Each path below is one point turned by a fixed rotation once a step. After each direction that follows a path, write how fast that rotation turns it, in degrees per step (0 if it stays still).
Each turn is a multiple of 5 degrees from 10 to 175, or 0.
Each row of a path follows its step; steps can be skipped.
Rotation 1:
step 0: [ -9  12 -20  -7  -4   7 -25  36 -17  -4   1 -13 -13  18 -30 -13  -1 -30
  -5  34   1   3  12 -11  -2 -22  -9  -3  21   9  30 -39 -31  10  -5  19
   7  -5]
step 1: [  1  15  20  -6 -45   4  -1 -27  24   7 -17  -4   1   2 -21 -37   7 -11
  46 -10   8   1   5  10 -12  37 -15   7 -19   2  -4  27  -6  -5  17 -10
  -5  -2]
step 2: [-14  17 -18   8   1   0  -5  23 -12 -13  11  -4  22 -29 -37  36   3  -8
 -29 -15  27  30  -7  23   6  -3  21  -2   9  15   8  15 -18   0   9  25
  14 -25]
step 3: [ 20 -29 -13  -5 -16   5 -34 -28  -4 -14 -16   1   0 -20  11 -14 -10   4
  19  28  -6  20  15  13 -11  16  26 -17 -33 -18 -24 -14 -10 -26   0   7
 -12  29]
step 4: [ -7  36 -15  -6 -11  10  10  13 -12  -6   2 -33 -15   2  -1 -10 -16  24
 -22  21  46 -30   1  29   5 -17 -25  24   4   6   5 -11  -8   5  -9  28
  15   2]
step 5: [-12  -4   2 -14 -55 -27 -15 -19  -8 -10 -16  -8  27  15  23 -10  15  11
   7   6 -16  37  18 -10 -10  10   2   8  19 -15  12  24 -11   3   7 -29
  18   8]
step 6: [-22  11 -11 -13  13   5 -18  15  -1  18  -5  -5  -3 -20  -8  27 -20 -25
   1   9   4 -46  22  -9  16   3  13  -8  -4  13  19  34 -26  -3  16  38
  23  -1]
step 7: [ -6 -14 -20   6   8   5  -9   6  14 -14  -1 -34  -4 -10   9 -35   9   8
  51  10  16  56  15  -9  16 -11  10   9 -19  -3 -14  19  14   2   2  -5
 -11  -3]
step 8: [ 15   2  -3  -4  10  -5 -16  22  13  22  17 -19  13  19  -8   7 -13  30
 -35  -8  24 -30  -2  32 -12  19  29  28 -13  -2 -20   9 -22   3  23  -5
  23  -2]
step 9: [ -9 -11 -14   4 -47 -15  -9 -14 -24  -3  12  -1  22  -8  30   7   7 -11
  -2  26 -16  13 -12 -10  13 -41  14  11 -28  18 -22  16  19   4 -25  -3
   0  13]
step 10: [ 12   8 -28  14  14 -18  -5  24  17  21 -14   5 -29  -9  -1  -9 -38  22
 -10  19 -10 -24  15 -19 -17 -13 -31   3  13 -13  -3  23 -22 -26  11   0
  28   2]
[  1  -1  -4   0 -10   5   0   1  -6  -6   1   2  -4  -1   8  -1   0   6
  -5  -5  -1  -9   1   0  -8  -9  -5  -4   9 -14  -5   4  -6   1 -14   1
   0   7] : 65
[  0   7  -4  -6  -2   9   8   6   8   8  -2   2  -1  -2   2 -13  10   5
  -1  -7   1   2   6  10  -8  -5   0   8   3   0   4  -3   9  -2   8  -1
   0   5] : 110
[ 6 -1  3 -6 -3  3  4 -2  4 -4 -3  2 -4  4 12 -3 -6  1  5 -3 -2  8 -7 -2
 -4  8 -3 -9 -1 11 -8  7 -7 -4  8 -6 -1 12] : 170
[  4  -5   9  -6  -1  -4  -4   6  -6   9   1  -8   5   3  -1  -1   2 -12
  -5  -1  -4  -3  11   9  -2  -4   1 -16  -4  -1  -2  -4   2   3   3  -1
   0   9] : 130
[ -2  -8   1 -10   1  -5  -9   6   6  -2  -1   5  -4   7  -6   1   6  12
  -4   2  -6   3   3  -9 -12   2   4  -2  -2  -8   0  -7  -8  -6   6  -2
   2  -4] : 145
Rotation 2:
step 0: [-33 -18  25  28 -11   9  13  -6  23  -7 -13   1  20   2  -3 -15  -7  44
  -7  12  -2   2  -8 -19   5  -7  -9  12  -1  14  18  -4   4 -11 -13  12
  20  17]
step 1: [-38  -3  10   9  12  35   2  10 -10   6  16  -2 -28   9   7   6  20   5
   1   5 -28   0   2   4 -17  -9  12  -2  -5 -24   1  -2  30  -6  35   0
  -8  10]
step 2: [ -3 -31  19   4  14  14   9 -28 -17 -26   2 -11   7  -3 -31  -3  -1  20
   8   8   6   2 -19   4  -1  16   7  13  26  35   1  -2   9  20  18   9
 -15  -4]
step 3: [-32   4  14  32  -8  -5  23  11 -10  -1 -19  21   5  17  -9 -16  16  22
  -4   1 -17   8  32   4  19 -11  14  14  30 -14   0 -10   5   3  -4   7
  16   5]
step 4: [ 10 -19   7  10  27  27  -6   9 -33  -8  21  -3 -12 -17  -4  -2   2 -14
 -15 -14 -20   2   4  17 -35  12   5  13  22 -10   9 -21  24 -12   4  15
   3  11]
step 5: [ -5 -10 -13   8   4   2  -8 -26 -41 -19   4  15   6   2  -7 -18   9   7
   0 -15  -3   8   5  -6  47  24  17  -3  22  21  -6 -13 -18   6   4  -7
 -12  -5]
step 6: [ 22  18  20   9   5  -1   4  26  -8 -16  -5  27  20  -9 -17   7  10   7
 -14 -12 -20  20  11  16   9 -23   9 -12  32 -24  11   4  -2 -20 -15  12
  12  -8]
step 7: [ 17  -5 -12   2  12  10 -21 -16 -15  10  11  18  -5 -29  12 -26  10 -32
 -24   0  -4   9  18  13 -11  -2   8  13   0  15  11 -19 -13 -23   1  -3
 -28  20]
step 8: [  1  -4  -6   1   1  15 -10  -2   0 -13  14  21  27 -24   3   4   0  28
  -3 -19  -8   2  -8 -33  32  18  -2 -34   4   3   0   2 -32 -14 -19   9
 -12  -3]
step 9: [ 22  34  12  -7 -12  17   8   0  20  14  10  24  -4  -3  -9   5  27 -18
 -21   7 -16  30   4   5   3 -24   9 -15   2 -14   7  18  -1 -11  18   0
 -24 -13]
step 10: [ 21 -19   0   6   3  11   0 -20  30   6   1   4  28 -25  11   7  -5   8
 -22  14   9 -15   7   1 -15   4   0   9  -7  25  13 -14 -19  -2  -8  17
 -41  16]
[  9   6  -3   0  -2   5   8   5   4  -6  -6 -11  -7   3   5  -5   5   6
  -2   3  -5   3   7   6  -1  -5  -3   3  -2   7  -5  -6  -2  -5  -9   4
   1  15] : 110
[ -3   6  -9  -8   6   9   6  17   2   0  -1   2  -3  -5 -15   5  -5  -3
   0   1  -5   0   2   3   0   2   4   2  -2 -10   0   9   0  -3   5  -2
   3   4] : 140
[ -6   9  -5   6   0  -1  -3   4  -1  -6  -2  11   5   4  -3  -1   3   2
   4   5   6   9  -8  -6   6   8 -12   4   3   2  -5   6   5   5 -11   4
  -2   7] : 130
[  6   4   6   2   0  -5   5   0  11  -4  -2   4   5   6  -4  -6   0  -6
  -5   3   5  -4   5   1   6 -10   4  15   3  -1  14   7   0   3  -2   7
   3  -6] : 110
[  3  10   7  -1   2   4 -10  -9  -4  -6  -5   0 -14  -4  -1   7  -6  -8
  -3   8   3   3  -3  -2  -8   3   0   7   0  -7   0  -5  -6   4   5   9
  -3   4] : 135
Rotation 3:
step 0: [ -4  34 -17   0  -9 -14   5  -3 -17 -10   0 -11 -12   3   6 -51 -28  18
 -42  47  -6  18  -4   8  -2 -10  -6  14 -12 -11  -9  26   5 -11   4  -6
 -27   5]
step 1: [ 22  30  -3  29  16 -13   5  37 -24   3 -11 -12   9   7 -24 -19   7  -8
 -11  32  -5  13  27  37  10 -27  -6 -10  -9  -1  -5  -6  -9 -24 -20  23
 -22   3]
step 2: [ 20  24  -6   0   0  19 -39  27 -30  32   7 -12  -5 -13   8 -29   9 -22
  13  12   2 -19  33   9  27  12   4  -2   4  -3 -20  24   2  11  -1  21
 -34  -7]
step 3: [ -4 -14 -17 -12   7 -19 -11  -5 -10   0  14  11 -14  10  35 -31  28  -8
  -3  13 -31   1  44  18 -13  17 -16 -11   2  34 -18  22   5  -2   6  36
 -16  -1]
step 4: [  9 -31  10  13   7 -22  -7  -8  -9  14  28  -5 -38  -3  -2  -7  13 -32
 -37  18 -46   4  31  -2   2  -5 -17 -15  -1 -23 -20   6   9  -4 -17 -12
  -4 -15]
step 5: [  3  -5   4   2  12 -22  -1 -16 -12  17   4 -33   3   3  -8   2  -4   7
 -26  30 -13 -25  17  45   8  10 -34  32   4  -9 -21  16  31  25  -3 -26
  -8  -7]
step 6: [  7  -4 -27  -3  46   0  20  13  -1  -1 -16 -12  28  14 -16 -16 -27 -23
  -3  14 -11  -5  21  20  -7  17   0 -15   5  -1 -42   5  47  -4 -16  -9
  -9  -4]
step 7: [ -1   8 -29  -4  -6   5  11   6  11  19  16 -37   7  21 -12 -28   8  -4
  11  26 -13  -5  10 -11  24  12  14  -3  -9 -21 -64   3   4   0  -3  22
  24 -15]
step 8: [  8  21 -45  12  14 -15   3  -2  -8 -21  41  -1  -1 -24   5 -17  -1  17
   7  24 -21  25  -7   5  -3  29 -26  12 -15 -18 -32   3  -3   1  13  21
 -10 -23]
step 9: [ 26  38 -29   5   2   7  -4   7   8 -13  19  -3  -5   9 -10   6  -4 -27
 -27  -6 -36  15  22  42   0  -5 -20 -15 -26 -22 -20  10 -28  -7  16 -10
  -6   5]
step 10: [ 36  33  18   9  -2  -8  -6  -9   7   8  18  -9  14   6  34   1 -25 -14
 -16  17  17  22  38  29  17  -5   2   3  12 -23 -24  34   0  20   2  11
  -9   0]
[  4  -9   9   4  -8   0 -11   8 -11  -8  -1  -4  -7   1   8  -1   5  -2
   0   8   6  -4   7   2  -1  -1   5  -3  -4  13   3  -1  -1  -5  -2  -6
  -7   1] : 35
[ -1  -3   9  14  -3 -12   0  12   3   5   7  -1   1   2   2   4   3  10
  -4  -2   3   0  -1  -5  -1  -1   2   0   0 -11  -6  -6   1   2 -10  10
   2   3] : 115
[-5  6  9 10 -3  4  7 -1  2 -7 -4 -7  2  2 -5  2 -6 -3 -9 -3  2  3 -1 15
  5 -3 -2 -2 -4 -4 11  6  7  6 -5 -3 -6 -7] : 80
[ 17   5   5  -2  -5   1   8  -2  -1   1  -5   1   3  -6   2  -5  -3   1
  -7  -7   1   1  -5  -3   2  -3  -2   1  -7   5  -5   2 -14  -1  -3  10
 -12   1] : 40
